In the data rows, the value 128 means zero.
Here are some points, one per row:
[163 145  89  76 119 124 146 115 111 167 146 176 143 145 138 188 171 106
 156 156 146 103 122 145 146 132  75 113 155 163  81 157 169 128 167 108
 136 107  83 129  94  85 108 200 164 111 147 135 151 218 129 134 104 144
 154]
[ 89  97 168 152 110 132  50 154 142 177 145  96 153 116 177 175 170 123
  88 111 105 162 126 167 108  59  94 111 157 143 101  78 152  68 129 118
 150  92 107 126 144 139  93 119  72 164 170  82 168 107 113 140  91  92
 131]
[ 76 139 155  97  79 153 101 111 116 129 142 188 146  81  43 175 126 108
 100 106 156 100 117 120 104 103 127 156 107 134 120 140  91  92  99  97
 140 156 123 184 146 116 151  89 150 117 127  64  68 149 117 114 108 167
 101]
[143  93 185  96 111  48 140 164 148 152 139 127  81 128 101 134  78  90
 127 162 132 150 150 170  95 149 163  93 113 134 130 137 197 148 172  96
 127  98 193 151  80 148 180 141  74 135 118 119 156 134 113 149 144 130
 149]
[149 111  84 183 128 154 100 172 123 110 112 187 143 110 160 134 130 122
  92 171 122 131 125 114 139 166 166 127 159 175  74 148 132 140  88 147
  74 180 155 177 127 126 124 160  21  88  81 134  99 134 153 124 139 113
 153]
[139  84 151 118 125 171 190 176 163 150 108 193 137 145 156  67 105 167
 134 151 155 108 130 110  90 116 114 126 133  70  86  93 154 155 116 162
 129 133 139  61 134 107  83 153 134  95 158  55  97 136  63  93  99 155
 147]
[141 116  84 111 154  89 103 124 179 150 106 111 170 104  99 143  63 130
 118 177 141 126  98  91  88 113  97 133 133  99 232 146 158 129 106 153
 112 112  90 118 134  67 146 103 104 135 189 185 124 132 134 196  93 125
  98]
[130 109  68 149 169 129 199  74 169 111 107  94 148 106 134 171 133  93
  87  82  91 177 136 128 102 157 102 158 131 168 110  70  99 163 149 142
  97 131 155 145 125 100 185 122 156 127 112  79 138 104 118 166  83 159
 103]
[100 135  98 141 136 128  91 158 141  77 130  96 119 125 108  69 145 116
 151 106 121  82 170 106 157 182 173 105 161 120 150  71  78 141 152  96
 127  91 136 157 163  67 124 151 120 137 120 135 185 195  99  93  94 140
 136]
[116 111 102  81  95  91 135 193  54 160 143  87 111 107 177 143 139 116
 121 116 140  86 154  89 148 152  96  98 114 107 167 139 107 132 145 141
 112 145 172 129 138  71 113  90 141 103 110 135 116  89  93 144 195 130
  94]
[132 133 112 205 113 187 113 169 155 126 138 122 150 145 147 176 116 157
 113 185  62 134 210 121 113 168 127 113 113 121 139 148 153 138 158 101
 234  75 139 148 115 145 131  99 164 163 107 159  91 129 101 127 151 118
 107]
[180 164 134 168 108 110 148  61 121 165 168 100 145 175 125 115 145 141
 157 161 129 131  67 136 106 112 154 113 135 114 157 113 101 117  87 159
 176 164 147 177  56  76 121 169 166 153  94  94 163  75 125 103  91 136
 122]
[ 89 153 185 143 123 109 166  81 113 162 140 111 175 114 157 123 203 165
 137 102 172 109 192  92 164 107 176 127 137  93 119 176 142 186 121 162
 182 165 155 134 120 126 148  86  94 121 176 141 150 178 138 150 131 171
 151]
[186 179 104 107 151  85 137 121 102 111  91 144  45  57 178  88 162 183
  74 159 161 138 171  86 156  53 154 134 107 174 134 135 158  74 174 129
 125  97 162 142 123 164  94 124 146 151  77 128 134 127 102 114 108 120
 103]
[154 115 128 120 184 215  88 123  73 122 159 132 154 147  46  95 166 127
 115 151 155 194 148 138 148 112  62 121 123 107 124 152 142 158 101 136
  93  77 200  93 122 117 136 104 159 195 133 134 164 105 136  88 127 137
 146]
[127 152 156 128 113 177 105 122 150 141 157 100 103 146 150 118 100 150
 147 104 136 204 105  90 136 146 100 105 180 134 143 127 108  99 117 133
 121 162 169 113 168 180 170 146 161  25 107 189 155 134 115 159 129 131
 134]
[120 110 106 121  40 133 127 103 123 118 141 135 125 101 105 100 110 114
 116 124 156 140 124 120  96 169 142 129 167 181 126 113 155  80 151 182
 133 155 148 102 108 135 105 122 153 112 180 145  99 111 233 100 126 146
 107]
[172 147 140  99 127 112 131 134 137 133  88 126 153 135 131 143 170 130
  81 159  46  75 132 162 139 124 106 155 118  39 124 164  41  92 171  85
 117 142 110  68 131 161 152 150 108  71 109 148 150 120 175  85 122 129
 108]
[156 162 189 179 144  76  91 100  87  96 124  78 159 112 151 143 100 117
 110 140 129 117 166 137 109 114 102 163 100 112 116  97 114 133 139 107
  91  76 137 178 126 136 113 160 161  55 187 103  64 128 121 109 183  86
 172]
[110  89 116 136 132 158 191 168 117 137 176  71 103 146 125  92 120 123
 184 138 114 124 156 144 140 150 110 185  90 118 136 198  86  56  99 163
 101 112  95 159 168 165 141 136  82 156 130  99 103 151 142 151 110 143
 113]
[177 129 106 150 121 159 135  78 159 121 155  97 116 162  72 139 179  96
 153  95 163  63 141 153 130 118 108  50 139 133 154 100 158 121 143 153
 111 130  96  84 145 181 142  97  80 126 100 111  76 127  98 143 152  87
 132]
[ 78 122 111 173 127 143 151  84 100  62  98 125  60  78 151 163 117 155
 153 151 166 138  76 241 160 138 141  85 193  78 121 132 147 160 139 127
 144  94 116 128 152 127 113  97 129 143 164 149 134  96 117 143 158 217
 136]
[ 64 127 113 146  67  53 128 117 117  46 114 152 157 205 124 102 176 113
 133 173 147 165 123 149 126 125 124 179 122 118 116 115 133 127 115 115
 101 179 134  79 101 132 112 109 151 144  80 147 113 138  85 152 142 123
  79]
[135 145 123  76 109 171 120 102 138 122 127 122 156 133 168 164  86 116
 112 100 166 107 108 122 105 144 145 136 113  71 132 121 142 173 142 107
 148 140 135 130 182 166  84 200 114 206  59 184 118 109 122 101 141 156
 158]
[137 195 146 100 160 147 122 183  91 121 150 141 117 133 189  99 152  77
 127 118  83 117  60 113 138 133 150 152 146  76 128  69 198 130  87 154
 116 116  71 151 112 163 156  92 178 140 113 124 125 162 171 172 110 134
 122]
[119 158 177  95 153 153 131 159 219 115  98 126  95 120 138 153 143 110
 166  86 103 104  93 188 129 104 144 202  83 180 159 126 111 120  91 144
 118 148 198 135 132  93  92  95 117 139 140 164 122 168 131  87 164 124
 139]
[139 171 116 145 151  54 108 190 151 135 148  80 159  63  61 130 113 177
 128 103 135 139 109 146 158 176 158  96  74 123 102 123 126 151 100 104
 142 155 129  82 135 139  37 125 142 100  95 100 116 120 157 157 108 131
 133]
[190 131 103 164  71 114 159 196 135 159 107 103 117 149 151 112  93 144
 155 116 163  89 149  99 127 124 126 186 133 182 107 118  97 161 105  55
 112 101  81 100 129 174 142 107 141 163 151 132 178 103 137 127 157 134
 160]
[126  93 146  75 129 163 150  61 101  83 126 187 126 105 111 114  85 141
 145 145 116 119 128 120 118 150 135 146 140 133 178 120 113 147 124 128
 142 156 122 156 150 125 112 118 118 105 147  87 197 124 139 178 114   1
 124]
[ 75 103 137 110 156  85 128 140 153 161 127 153  88 142  72 147 173 129
 130 115 137 176  89  78 143 137 130 156 182 126 129 153 103 167 136 195
 124  57  75 151 143 127 145 152 123 110  99 138 115  81 156  81 151  88
 141]
[107 162  78 101 139 137  63 102 152  79 137 118  96 172 133  94  85 168
 134  74  81 131 136 111 161 120  79 152 106 137 131 165 163 127 143 140
 135 171 100 114 101 124 120 131  81 101 138  65 151 106 120 104 162 157
 155]
[114 180 147 173 131 116 147 106 111 179 124 221 172 127 130  97  94 106
 159 109  94 154  90 130  92 139 135  97 124 168 126 159  83  93 185 133
  55 143  93 132 129 130 147  83 138 158 135 155 127 128  72 131 139  98
 158]
[127  22  89 142 144  97 132 110 117 130 141 187  89 172 134  99 132 116
 135  78 113 157  86 122 121  57 115  84  59 132 131 117 102 135 104 105
 183 125 127 126 140 125 172 117 133 123 152 161  97 166 169 101 111 136
 120]
[105  92 169 131 170 141  88 136 116 123  29  98 116 125 162 146 113 160
 136  74 155 100 182 141 119 169 130  90 121 123 113 164 164 105 101  83
 125 167 106 138  87 139 161 171 192 193 125 148 109  96 155 107 100  75
  78]
[114 106 167  90 193 166 168  98  95 149 139  97 151 150  75 129  88  94
 106 179  88 133 113  98 169  62 222 107 113 192  83  94 106 133 121 120
 146 130  86  82 120 105 127 161 112 120 151 151 129  98 129 157 145 145
 112]
Along one direction, these points spread out more than along any other. Take the direction at right angles to it along which they spread out most. Go by this last direction. How many in every 100 of the points above lie lower along it than each point below? Round to a whole number. More than half of the points above lie lower than the first one.
[105  92 169 131 170 141  88 136 116 123  29  98 116 125 162 146 113 160
 136  74 155 100 182 141 119 169 130  90 121 123 113 164 164 105 101  83
 125 167 106 138  87 139 161 171 192 193 125 148 109  96 155 107 100  75
  78] 77
[ 64 127 113 146  67  53 128 117 117  46 114 152 157 205 124 102 176 113
 133 173 147 165 123 149 126 125 124 179 122 118 116 115 133 127 115 115
 101 179 134  79 101 132 112 109 151 144  80 147 113 138  85 152 142 123
  79] 43
[107 162  78 101 139 137  63 102 152  79 137 118  96 172 133  94  85 168
 134  74  81 131 136 111 161 120  79 152 106 137 131 165 163 127 143 140
 135 171 100 114 101 124 120 131  81 101 138  65 151 106 120 104 162 157
 155] 23
[ 76 139 155  97  79 153 101 111 116 129 142 188 146  81  43 175 126 108
 100 106 156 100 117 120 104 103 127 156 107 134 120 140  91  92  99  97
 140 156 123 184 146 116 151  89 150 117 127  64  68 149 117 114 108 167
 101] 31
[172 147 140  99 127 112 131 134 137 133  88 126 153 135 131 143 170 130
  81 159  46  75 132 162 139 124 106 155 118  39 124 164  41  92 171  85
 117 142 110  68 131 161 152 150 108  71 109 148 150 120 175  85 122 129
 108] 0
[149 111  84 183 128 154 100 172 123 110 112 187 143 110 160 134 130 122
  92 171 122 131 125 114 139 166 166 127 159 175  74 148 132 140  88 147
  74 180 155 177 127 126 124 160  21  88  81 134  99 134 153 124 139 113
 153] 3
[127  22  89 142 144  97 132 110 117 130 141 187  89 172 134  99 132 116
 135  78 113 157  86 122 121  57 115  84  59 132 131 117 102 135 104 105
 183 125 127 126 140 125 172 117 133 123 152 161  97 166 169 101 111 136
 120] 69
[143  93 185  96 111  48 140 164 148 152 139 127  81 128 101 134  78  90
 127 162 132 150 150 170  95 149 163  93 113 134 130 137 197 148 172  96
 127  98 193 151  80 148 180 141  74 135 118 119 156 134 113 149 144 130
 149] 66
[163 145  89  76 119 124 146 115 111 167 146 176 143 145 138 188 171 106
 156 156 146 103 122 145 146 132  75 113 155 163  81 157 169 128 167 108
 136 107  83 129  94  85 108 200 164 111 147 135 151 218 129 134 104 144
 154] 74
[186 179 104 107 151  85 137 121 102 111  91 144  45  57 178  88 162 183
  74 159 161 138 171  86 156  53 154 134 107 174 134 135 158  74 174 129
 125  97 162 142 123 164  94 124 146 151  77 128 134 127 102 114 108 120
 103] 37
